In the data rows, the value 128 means zero.
Here are some points, each followed by its number:
[119, 60, 183, 138, 152, 154, 184, 102, 134, 188, 80, 81, 117, 97, 201,
 126] 0
[161, 111, 107, 120, 137, 185, 111, 92, 149, 207, 103, 109, 113, 157, 124,
 102] 1
[96, 129, 0, 175, 32, 58, 101, 182, 66, 39, 201, 82, 99, 134, 62,
 165] 2
[118, 148, 123, 125, 140, 162, 104, 147, 141, 150, 99, 146, 109, 154, 110,
 104] 3
[84, 96, 130, 47, 184, 189, 127, 116, 251, 235, 88, 140, 46, 149, 130,
 64] 4
[169, 111, 124, 102, 140, 81, 152, 100, 74, 119, 113, 126, 81, 110, 107,
 172] 5
[120, 129, 106, 105, 212, 198, 77, 129, 143, 152, 159, 105, 200, 112, 98,
 232] 6
[105, 27, 200, 117, 153, 156, 205, 83, 122, 206, 62, 81, 81, 68, 204,
 138] 7
[108, 105, 118, 88, 99, 135, 95, 131, 157, 91, 148, 127, 102, 127, 176,
 91] 8
[134, 165, 154, 141, 133, 148, 145, 139, 156, 195, 103, 134, 180, 112, 159,
 77] 9
[141, 104, 114, 135, 130, 96, 167, 134, 128, 131, 112, 107, 171, 121, 172,
 114] 10
[139, 147, 179, 176, 123, 134, 106, 136, 124, 123, 104, 129, 186, 178, 116,
 120] 11
[151, 118, 104, 56, 67, 105, 36, 125, 166, 103, 194, 121, 158, 137, 213,
 57] 12
[84, 119, 182, 102, 87, 167, 155, 128, 139, 140, 139, 108, 91, 81, 159,
 136] 13
[116, 158, 130, 139, 121, 180, 175, 154, 191, 215, 115, 149, 170, 109, 126,
 63] 14
[112, 125, 171, 124, 116, 178, 130, 155, 149, 157, 150, 133, 133, 111, 122,
 94] 15
[129, 105, 120, 115, 125, 149, 99, 140, 159, 112, 157, 116, 107, 150, 156,
 90] 16
[121, 134, 104, 109, 115, 118, 106, 152, 109, 104, 129, 107, 106, 158, 102,
 148] 17
[109, 124, 145, 131, 134, 162, 139, 144, 174, 149, 121, 146, 135, 137, 121,
 94] 18
[87, 134, 190, 127, 117, 169, 93, 125, 140, 140, 109, 145, 111, 94, 159,
 120] 19
[141, 155, 181, 164, 132, 138, 101, 134, 124, 138, 115, 149, 173, 141, 137,
 107] 20
[82, 146, 128, 116, 139, 152, 138, 123, 171, 114, 136, 164, 77, 135, 138,
 107] 21
[106, 93, 148, 127, 111, 130, 185, 138, 134, 133, 127, 92, 117, 124, 154,
 140] 22
[103, 126, 38, 158, 57, 83, 103, 189, 105, 72, 191, 78, 126, 152, 99,
 140] 23
[150, 138, 110, 200, 110, 79, 160, 90, 79, 74, 175, 225, 146, 45, 158,
 123] 24
[108, 40, 201, 125, 152, 162, 162, 132, 134, 187, 56, 89, 96, 79, 195,
 140] 25
[123, 139, 173, 172, 120, 152, 110, 145, 143, 140, 97, 123, 180, 156, 124,
 103] 26
[152, 162, 119, 154, 123, 180, 175, 104, 190, 223, 110, 156, 193, 90, 128,
 33] 27
[161, 151, 113, 92, 188, 107, 104, 107, 86, 122, 157, 151, 123, 96, 87,
 187] 28
[255, 141, 137, 188, 149, 30, 89, 126, 46, 92, 179, 189, 152, 63, 128,
 130] 29
[241, 153, 115, 126, 168, 32, 83, 82, 44, 92, 191, 185, 116, 46, 77,
 188] 30
[180, 147, 126, 131, 181, 96, 105, 116, 99, 131, 155, 155, 143, 75, 124,
 149] 31
[185, 124, 49, 2, 73, 63, 0, 87, 198, 99, 208, 93, 161, 143, 239,
 22] 32
[128, 162, 166, 155, 134, 137, 132, 131, 133, 146, 71, 134, 190, 176, 99,
 115] 33
[148, 203, 156, 163, 132, 154, 136, 115, 141, 182, 55, 146, 187, 163, 93,
 95] 34
[102, 139, 147, 128, 137, 131, 106, 148, 104, 137, 124, 149, 117, 123, 131,
 127] 35
[161, 171, 140, 101, 150, 112, 123, 135, 93, 118, 50, 177, 116, 194, 80,
 116] 36
[126, 116, 152, 128, 126, 139, 134, 160, 135, 122, 159, 109, 114, 152, 159,
 117] 37
[105, 124, 141, 119, 132, 163, 127, 126, 174, 157, 112, 137, 117, 143, 121,
 97] 38
[151, 134, 134, 157, 148, 132, 77, 130, 135, 95, 67, 112, 145, 217, 92,
 110] 39
[52, 46, 134, 142, 114, 120, 220, 32, 108, 149, 152, 110, 59, 77, 202,
 162] 40
[109, 155, 137, 162, 122, 125, 119, 128, 145, 154, 155, 149, 155, 111, 144,
 105] 41
[82, 153, 131, 103, 149, 168, 149, 118, 187, 149, 123, 175, 64, 143, 139,
 99] 42
[237, 168, 122, 80, 167, 42, 89, 55, 41, 94, 125, 171, 79, 87, 71,
 193] 43
[156, 158, 105, 149, 139, 52, 108, 72, 68, 112, 181, 207, 132, 68, 132,
 145] 44
[150, 112, 131, 156, 158, 111, 166, 122, 137, 150, 87, 118, 190, 119, 174,
 98] 45
[134, 116, 35, 75, 53, 76, 18, 154, 152, 89, 203, 63, 134, 157, 163,
 80] 46
[100, 132, 126, 133, 118, 151, 118, 151, 147, 138, 127, 121, 117, 134, 122,
 111] 47
[142, 137, 180, 149, 154, 136, 119, 141, 131, 147, 85, 120, 180, 147, 157,
 105] 48
[70, 120, 123, 68, 180, 177, 140, 110, 239, 193, 112, 166, 35, 138, 135,
 69] 49
[141, 101, 116, 149, 99, 120, 136, 137, 130, 104, 183, 165, 155, 91, 154,
 96] 50
[236, 148, 116, 106, 161, 34, 94, 62, 38, 96, 166, 169, 92, 58, 81,
 201] 51
[91, 121, 0, 163, 3, 54, 108, 226, 77, 42, 217, 40, 103, 166, 47,
 153] 52
[77, 165, 130, 132, 147, 116, 123, 115, 106, 128, 167, 174, 148, 109, 136,
 149] 53
[122, 133, 170, 209, 92, 139, 68, 150, 135, 115, 88, 97, 204, 186, 95,
 107] 54
[44, 100, 115, 33, 204, 206, 165, 140, 255, 210, 132, 185, 22, 119, 126,
 42] 55
[134, 152, 115, 82, 137, 116, 98, 130, 106, 113, 77, 141, 86, 174, 84,
 141] 56
[111, 171, 98, 159, 102, 152, 143, 96, 139, 108, 123, 148, 150, 126, 136,
 121] 57
[137, 98, 196, 253, 53, 125, 87, 132, 149, 96, 89, 69, 255, 236, 84,
 112] 58
[134, 114, 124, 97, 111, 124, 98, 139, 146, 118, 177, 143, 140, 136, 176,
 89] 59
[114, 58, 127, 119, 117, 172, 175, 96, 147, 116, 115, 99, 64, 98, 163,
 120] 60
[139, 130, 74, 154, 169, 215, 149, 122, 144, 112, 168, 78, 144, 134, 130,
 160] 61
[110, 64, 166, 121, 162, 137, 156, 118, 115, 167, 112, 110, 107, 72, 167,
 163] 62
[73, 181, 130, 135, 129, 116, 123, 114, 106, 121, 154, 159, 133, 117, 144,
 147] 63
[133, 80, 116, 119, 111, 172, 114, 118, 144, 76, 138, 117, 89, 148, 144,
 116] 64
[174, 149, 108, 90, 183, 78, 110, 85, 75, 113, 179, 163, 113, 64, 79,
 208] 65
[142, 126, 164, 121, 171, 119, 139, 137, 134, 146, 69, 126, 189, 144, 165,
 115] 66
[90, 87, 98, 137, 75, 104, 202, 170, 110, 94, 160, 64, 100, 145, 121,
 160] 67
[131, 108, 96, 67, 114, 119, 58, 115, 181, 97, 162, 114, 110, 144, 189,
 67] 68
[112, 182, 174, 158, 108, 154, 84, 86, 141, 153, 125, 171, 171, 93, 144,
 94] 69
Which five points above are nearest to each new point by angle, seen from the average point of the numbered points? Their numbers follow each, nearest first.
[93, 121, 133, 152, 120, 124, 124, 123, 121, 117, 133, 101, 193, 132, 121,
 145] 58 54 11 26 33
[99, 154, 124, 126, 155, 132, 122, 112, 102, 113, 142, 147, 150, 98, 116,
 157] 53 63 28 65 6
[114, 178, 123, 133, 148, 125, 107, 110, 74, 100, 122, 175, 120, 146, 102,
 112] 36 63 56 35 53
[75, 185, 135, 137, 128, 137, 136, 111, 126, 131, 150, 168, 107, 121, 133,
 108] 63 53 21 42 41
[120, 46, 75, 135, 95, 65, 255, 90, 73, 95, 172, 57, 88, 98, 125,
 211] 67 40 22 5 60
[99, 159, 167, 127, 128, 140, 109, 227, 141, 106, 108, 154, 120, 164, 135,
 161] 35 47 3 37 17
[119, 82, 193, 141, 155, 159, 113, 187, 133, 151, 75, 118, 133, 113, 173,
 148] 25 0 62 48 7
[105, 165, 100, 157, 112, 153, 161, 97, 134, 111, 118, 135, 163, 136, 130,
 131] 57 34 63 61 33
[141, 106, 144, 128, 136, 189, 122, 138, 142, 165, 130, 103, 97, 149, 134,
 109] 1 38 4 15 3
[196, 138, 132, 104, 151, 71, 132, 94, 66, 115, 116, 154, 91, 108, 100,
 165] 43 51 5 30 65
[148, 129, 122, 151, 130, 104, 157, 120, 108, 103, 148, 185, 139, 86, 136,
 132] 24 44 29 50 30
[113, 179, 152, 118, 127, 149, 95, 145, 145, 144, 132, 163, 147, 107, 130,
 124] 69 41 19 20 35
[149, 81, 195, 255, 42, 121, 77, 133, 154, 88, 86, 44, 255, 255, 73,
 110] 58 54 11 26 39
[125, 165, 59, 172, 107, 147, 139, 77, 135, 115, 98, 136, 158, 133, 129,
 129] 57 34 61 27 24
[148, 90, 184, 240, 65, 146, 93, 135, 163, 112, 102, 65, 247, 223, 111,
 104] 58 54 11 26 33
[112, 82, 176, 140, 137, 148, 119, 182, 127, 146, 89, 110, 123, 125, 160,
 145] 25 62 0 7 22
[104, 153, 177, 129, 134, 148, 87, 234, 142, 109, 96, 144, 131, 149, 144,
 166] 35 47 26 3 11
[141, 103, 107, 120, 129, 79, 172, 102, 85, 107, 161, 121, 103, 97, 112,
 177] 5 65 51 30 43
[137, 140, 130, 113, 189, 147, 95, 150, 126, 151, 171, 141, 168, 88, 116,
 188] 6 28 31 65 53
[98, 140, 136, 115, 156, 122, 132, 134, 119, 131, 137, 139, 153, 115, 135,
 157] 53 63 6 28 35
[111, 136, 124, 119, 133, 145, 123, 141, 132, 136, 123, 132, 117, 139, 115,
 121] 3 47 56 38 42
[128, 116, 132, 122, 124, 162, 130, 117, 159, 184, 104, 115, 148, 145, 112,
 96] 1 38 14 27 18
[122, 91, 138, 189, 96, 130, 151, 121, 149, 127, 112, 89, 195, 154, 144,
 112] 58 54 26 45 10
[118, 128, 159, 172, 109, 145, 72, 139, 142, 116, 85, 126, 150, 159, 124,
 108] 54 26 11 58 39
[61, 163, 125, 129, 130, 151, 143, 118, 166, 103, 156, 180, 69, 118, 141,
 105] 21 42 49 55 63
[119, 158, 96, 141, 105, 151, 129, 102, 145, 126, 118, 127, 153, 130, 139,
 115] 57 27 34 69 61
[109, 0, 166, 118, 172, 115, 235, 49, 92, 189, 104, 71, 74, 20, 194,
 209] 62 7 40 0 25
[150, 139, 94, 165, 148, 203, 161, 140, 133, 125, 152, 96, 102, 143, 142,
 111] 61 64 37 1 60
[105, 100, 119, 159, 92, 111, 175, 190, 113, 70, 147, 101, 131, 164, 119,
 172] 67 52 23 2 17
[127, 118, 45, 105, 49, 78, 55, 177, 136, 87, 203, 73, 134, 164, 144,
 99] 46 23 52 2 12
[143, 122, 120, 152, 154, 168, 72, 137, 134, 117, 126, 98, 187, 164, 103,
 162] 6 54 39 58 11
[119, 99, 142, 191, 93, 146, 124, 124, 152, 129, 134, 85, 181, 152, 142,
 111] 58 54 26 11 48
[129, 139, 121, 139, 127, 107, 142, 123, 98, 100, 147, 159, 124, 105, 126,
 136] 24 44 30 51 29
[166, 140, 125, 173, 126, 96, 158, 95, 85, 77, 154, 217, 132, 57, 143,
 134] 24 44 29 30 51
[97, 147, 125, 71, 218, 183, 85, 143, 139, 165, 163, 137, 165, 102, 107,
 218] 6 28 65 53 61
[114, 157, 102, 162, 138, 58, 118, 89, 84, 142, 188, 197, 145, 79, 144,
 126] 44 24 53 29 30
[95, 99, 103, 144, 85, 103, 184, 183, 112, 78, 160, 81, 112, 160, 111,
 169] 67 52 23 2 17
[100, 107, 151, 125, 123, 130, 174, 157, 131, 125, 124, 118, 113, 133, 149,
 154] 22 67 13 37 62
[146, 133, 108, 151, 113, 95, 151, 110, 95, 86, 158, 169, 125, 82, 134,
 131] 24 44 29 30 50
[144, 157, 119, 116, 167, 141, 99, 141, 112, 123, 95, 149, 135, 173, 108,
 134] 36 56 39 3 33
[100, 120, 136, 78, 164, 176, 142, 120, 210, 204, 96, 144, 73, 146, 125,
 81] 4 49 55 38 42
[102, 133, 162, 131, 122, 146, 88, 116, 143, 131, 99, 139, 116, 109, 154,
 101] 19 69 38 35 13
[112, 114, 178, 134, 136, 150, 123, 187, 138, 137, 95, 128, 128, 130, 158,
 142] 25 48 19 35 37
[131, 86, 106, 135, 114, 191, 136, 131, 136, 86, 129, 100, 71, 128, 141,
 108] 64 60 16 8 61
[88, 159, 128, 93, 160, 165, 149, 119, 173, 152, 115, 172, 66, 145, 128,
 101] 42 49 21 55 4
[164, 111, 112, 150, 163, 93, 167, 117, 135, 150, 81, 119, 193, 111, 179,
 102] 45 10 66 48 9
[52, 160, 122, 123, 141, 141, 149, 120, 171, 113, 185, 195, 81, 117, 127,
 95] 21 42 55 49 53
[99, 120, 203, 124, 121, 185, 126, 99, 143, 160, 109, 128, 118, 82, 184,
 118] 19 13 25 7 0
[115, 57, 137, 118, 123, 166, 169, 111, 137, 133, 99, 98, 69, 103, 166,
 119] 60 7 25 0 40
[120, 151, 113, 93, 181, 177, 116, 134, 123, 133, 129, 134, 117, 136, 109,
 161] 6 28 61 3 56
[132, 95, 117, 110, 131, 153, 101, 138, 158, 105, 166, 99, 103, 157, 166,
 94] 16 68 8 64 37
[126, 110, 119, 140, 116, 177, 127, 131, 154, 108, 119, 106, 98, 132, 139,
 94] 64 60 16 47 38
[98, 104, 127, 136, 96, 117, 189, 155, 119, 87, 148, 91, 119, 149, 130,
 171] 67 22 52 23 2
[117, 54, 139, 138, 129, 108, 219, 80, 106, 156, 125, 83, 103, 94, 187,
 154] 40 7 22 0 62
[211, 218, 140, 9, 188, 69, 92, 21, 51, 119, 26, 197, 49, 153, 28,
 208] 43 56 36 5 28
[194, 177, 125, 58, 171, 73, 100, 64, 62, 108, 101, 172, 77, 117, 70,
 187] 43 51 28 65 5
[126, 159, 128, 100, 177, 161, 115, 148, 125, 151, 120, 157, 143, 131, 118,
 150] 6 3 28 35 36
